Here are some points:
[ 127    7 -127   48   29  -72  127   22   93   30    4 -127   42   59
   24  -65]
[ -2  35 -20  23  39 -28 -11 -71  -2  21  37  -2 -59  13  -4 -13]
[-80 -26 119 -59  -8   9 -75 -39 -47 -48 -15 113  24 -40 -19 -15]
[ 54  51 -82  24  33 -50  35 -27  10  48   4 -72 -89 -26   3   4]
[ 17  13  11  49  10 -14  26  16  -2   8 -28 -29   3  31   4  34]
[ 113   68 -117   68   63  -47   35  -14   70   37   92  -77  -81   64
   29   12]
[-92  -3  93 -11  -4  37 -77 -44 -49   0   8  76  23  -4 -39  12]
[-28  -5   9  -3 -24   6   2 -17  -3  17 -45   6  14 -48  -7 -20]
[ 64  23 -58  44  16 -26  57 -16  44   9  55 -34  57  63   8 -38]
[  6 -57  38 -20  -7  14  14  38   5 -38 -47  16  28  -6   0  26]
[  37  -55   51  -64   37   14  -53  -21   27  -31  -49  -28 -113  -67
  -43  -50]
[-53 -24  83 -25   5  41 -53  13 -31  -7 -33  42 -39 -28  -2  62]
[ 41  59 -41  50  41 -56  47 -17  37  29   0 -54 -95  22   8  25]
[ 26 -17 -17  34  -2   9  22 -14 -22  19  19  21  32  33  20 -39]
[-83 -31  32 -46 -51  66 -36  72 -20  -8 -51  43 -32 -71 -28  30]
[-103  -65  100  -72  -60   63  -63   39  -58  -30  -99   79   30  -80
  -24   27]
[ -73  -39  101  -59  -10   57 -100   39  -27  -36    7  124  -21  -46
  -10   54]
[  4   7 -40  41  -4 -24  28  15  -1  13 -16 -24  15  -2   3 -17]
[-37  -6  36  -7  -2 -18 -25 -47 -28  -8  -3  60  25  -9  -6 -45]
[ 54  13  -4 -10  36 -16  -4 -14  44  -3   2 -38 -68  24   2   3]
[-49  -6  14   8 -38  14 -25  22 -43 -15   4  43  22  -7 -19  10]
[ 16 -66  37 -13  18  52  71 -17 -66  17 -18   3  -7 -12   0 -14]
[  76  -16 -126  -24   -6  -71   84   49   64  -16  -12  -66   17  -14
   33  -84]
[  7  18 -53  43 -14 -24  43  12  13  24 -15 -39   7  11   7 -14]
[ 53  44 -53  36  39 -44  18 -53  42  -2  64  12  16  40   2 -53]
[ 93  62 -73  78  59 -70  59 -52  29  22  92 -70 -25 112  27 -25]
[ -67 -124  -53  -48  -33  -50  -55   61    4  -51   60    1  -48  -46
   23    1]
[-35 -25  28 -14 -33  27 -26  38 -22 -22   3  29  23 -10   4  24]
[  25    2 -111   17  -20  -12   79   42   30   39   -6  -81   23   14
   13   -6]
[ 13   9  11  12 -21  32  32  20  18  12 -19 -55  92  45 -17  -1]
[-45 -68  54  14 -54  42 -17  71 -19 -50 -41  89  96 -12  -2  28]
[ 60 -14 -65  14  20 -54  36   0  22  -9  43 -65 -24  33  42  -8]
[ -4  44 -22  16  19 -27   4 -18  -8  33  27  17 -12  -1   4 -15]
[ 57  14 -53  15  31 -45  56 -29  16  19 -22 -85 -42  20  21  -6]
[-48 -15  47 -22  -8  -7 -42 -29 -16 -24  -5  59  26 -17 -11 -37]
[ 127  127 -127   52   40 -107  127  -66   92   25   62 -127  -44  104
   17  -30]
[ 42  92 -94 -36  -1 -30  25  44  41 -20  34 -73  12  15 -23 -44]
[ 23  -4 -17  34  21 -23  44 -20  13  11  21 -13  50  52  -3 -44]
[-127  -83  127  -38  -77  121  -87   76 -109  -19  -79  102   53  -49
  -33   99]
[-62 -10 -21 -69   1 -14  12 -82 -26   4 -20  12 -20  -2  -2  -4]
[-31 -17   8  20 -22   4  15  24 -22   0 -43   6  21 -18  -9 -12]
[-115  -21  127   17    1   72  -70  -20  -75   -7   27  109   31   32
  -21   56]
12 more points follow, each with its number after it:
[ 38  64 -68  46  28 -53  12 -40  13  45  51 -19 -39  16   6 -23] 0
[-22  63 -26  21 -10  22  25 -24  39  13  63 -76  33  53   4  38] 1
[-29  10   4  15 -10  12 -27   2 -33   4   7  11  -7  11 -10  21] 2
[-32 -29  42 -45 -26  11 -52  -2 -22 -46 -28  69  39 -32   2 -35] 3
[-70 -45  73 -84  11  30 -19 -45 -47  -9 -28  29  -8   4 -11  41] 4
[ 86  48 -78  61  60 -41  43 -38  25  69  39 -90 -93  44  16  19] 5
[ 34  10 -39 -13  -8  -9  -2  26  20  -8 -15 -14 -32 -28  12   5] 6
[ 30  26 -35  41  12 -13  16   9   6   9  45 -35   7  20   6 -11] 7
[-43 -15 -17  59 -31  39 -15   1 -11  28  -8 -28 -19   6  29  37] 8
[-34  86  63  15  13 -15  12 -52 -34  22  37  31  69  84   8  33] 9
[  4   1 -63  76 -15  18  17  31  16  41  -8 -73 -30  29  48  43] 10
[-68 -18  56  -6  -9  18 -32 -22 -43   1 -33  57  31 -33 -14  -9] 11
Which three of these numbered points are nearest to each point below, ignoring the direction in which the first points spread most? Their numbers follow each, nearest first.
[ 34 110 -12  43  34 -45  51 -55   9  43  73 -33  44 110  21  19] > 9 1 2
[ 30  11   5  17  26   4 -10   4  14   4   6 -33 -73  13   9  59] > 5 2 6
[ 100   33 -102   45    7  -50   69   39   50   11   57  -54   16   64
   19  -21] > 7 2 6
[-47  46   2 -10 -16  36  -6 -22  28  -7  52 -45  31  36  -9  44] > 1 2 7
[  2 -17  -4  19 -18  49  18  72 -20  11   2 -33   4  25   6  71] > 10 8 7
[-37 -27 -14  56 -28  45  -2   8  -6  29 -11 -25  -5  16  35  39] > 8 10 2
[ 33  19 -12  13 -18  32  -3  -3  67  -6  35 -30  42  53   6  13] > 1 7 2
[-31  -8  18 -65  26   5   6 -61  -9   4  -8  -6 -35  25   3  27] > 4 2 11
[ 69  28 -61  28  43 -46  45 -18  30  19  16 -62 -35  41  17   3] > 2 7 6
[-47  -3 -12 -29 -74  26 -43  20 -13 -39 -35  18 -11 -89   8   7] > 6 3 2
[-78 -57 102 -71 -42  39 -72  30 -24 -50 -53 120  83 -76 -28 -34] > 3 11 6
[-12  -2  27  33 -12  -3  11  30  -6  -9 -37  -6   1  23   2  54] > 2 7 10
[-68 -25  54  25 -13   4  -6 -31 -56   1 -22  50  66   8 -18 -26] > 11 7 2
[ -1 -23 -93 -83  25 -41  86 -78  15  29  13 -37 -38  18  -3 -38] > 4 11 3
[-35  32  -2   4  -5 -16 -38 -20 -19  27  21  48 -13 -27  -3  -5] > 0 2 11
[ -1  -6  55  -7  15  23 -28   6 -13   4 -20  -7 -48   2   2  50] > 5 2 6
[ 54  38 -66  53  42 -39  40 -34  22  35  22 -62 -32  33   6 -18] > 2 11 7
[-100  -67    6 -125  -24   12   18  -60  -44   11  -34   44    5  -35
  -18   -1] > 4 11 3
[-14  33 -10  21  12 -18 -10 -33  -9  31  29  21 -32 -15   2  -2] > 0 2 11
[ 47  48 -50  21  42 -23 -16 -40  25  15  91  14 -55  11   3  -2] > 0 2 7
[ 46  17 -73   4 -10 -18  24  24  17  -5  -2 -43 -18  -2  24   5] > 6 2 7
[ 25  27 -50  37  -4 -16  25   7  -4  10  42 -15  -9  38  10  12] > 2 7 0
[-127  -63  127  -43  -51   81 -118   29  -79  -34  -25  127   49  -71
  -47   20] > 7 2 11
[-107    9   63  -12  -28   28  -69  -20  -55   18   -3   90    8  -41
  -17    2] > 0 11 2
[-48  -2  30   6  13  17 -22 -24 -35  34 -12  12 -47 -11 -21  36] > 5 2 0
[ 15  -8  41 -36  16 -17 -43 -13  28 -37  26  76  21 -11 -18 -41] > 3 11 7
[ 127   50 -127   40   31  -58   66   15   77   17   42  -91  -32   28
   31  -25] > 6 7 2
[ 73   8 -59  -8  17 -39  31   7  63  -5  19  -5  19  -6   5 -73] > 3 6 11
[ -28  -77  116  -26   16   10  -28  -21   -5  -24 -105   34  -64  -27
  -11   36] > 4 5 6
[ 29 -56  -4 -12  29  42  79   1 -37  26  -1 -26 -19  -3  17   8] > 4 7 2
[ 36  -1 -56   7 -47  33  39  99   3   3  -6 -32  27  19   6  55] > 10 6 7
[  1  -2  51 -37  19  -3 -42 -14  26 -31  27  83  37 -16 -19 -34] > 3 11 7
[ -71  -56   59  -23  -29    2    5  -45  -33    3 -109   -4   30  -16
  -39  -51] > 11 3 4
[-51 -24  30 -16 -54  42 -36  47 -23 -31  -4  55  63 -10 -16  -1] > 7 3 2
[-127  -47  127  -49  -25   56  -79  -24 -112  -17  -57  127   48  -47
  -22   32] > 11 2 0
[-92 -45  50 -14 -41  35 -21 -20 -37   9 -72  29  20 -60 -19  13] > 11 2 8
[  7  18  -3  19 -16   7 -11  16  -7   1  30  19   2  -1   0   5] > 7 2 0
[ 114   38 -119   39   30  -47   56   11   70   15   44  -82  -48   34
   34  -23] > 6 7 2
[-64 -23  25  -3 -25  26 -11 -21 -30  17 -64  10  10 -66 -10   2] > 11 6 2
